One turn moves every row onto another: examples first, then more rows asked:
j_550: [  8   4 -12  -3   8  19  -8  13  -6  -7  16  34]
j_381: [  5  -2  16  13   3   6  -1 -12 -11 -15  16   5]
j_642: [  6  17 -13 -15  -5 -10 -28   8  -4  -1  -3  19]
j_279: [  6  12  -4   5  -8   3  -6   3 -11 -22  19  30]
j_462: [ 11 -13 -24   7 -11  16  -4   1  -7  18  -9   8]
j_423: [  5  -4 -34  -1 -10  -3   8 -10 -13   6   3 -17]
j_277: [  6 -13   9  -3  -6   1  15  16 -12   5  -2 -23]
j_955: [  3   2   2 -10   7 -15   1  -2   5   7 -18 -16]
j_506: [  1  15 -16 -20   0 -21   0  17   4  -1 -17   5]
j_732: [ 14   9 -19  -8 -28   1 -11  20 -17  -3  17  16]
j_949: [ 13  -2  -2   8   9  20   4 -17  -1   2  18   6]
j_904: [ -2  12  -9  -3  -5  -8  22  20  -2 -24   2  22]
j_243: [ -1  -2  11   6   7  -4  28   6  -1 -17  -1  -3]
j_837: [ 13  -8   6   0 -14   9 -17   1 -22   3  19  -9]
j_579: [ 10   4   5  -4   2  -2 -27 -11  -3  10  -5  -1]
j_750: [ -3 -18 -20  -8   2  11 -15  27 -20   4  -8  13]
j_4: [  0   1  -9  -6  17   0  27  -4  -2 -10  12 -13]
j_628: [ -6   7 -18 -18  17   0  15  26  -8 -19  10  14]
j_111: [-10  -9 -31 -15   3  -9  -3  15 -26  -9   1 -13]
j_173: [  6   4 -15 -13 -18  -6  22  35  -6   0  -4   2]

j_750 turns into j_462
j_642 turns into j_579
Now these:
j_732 turns into j_837
j_628 turns into j_550
j_243 turns into j_904

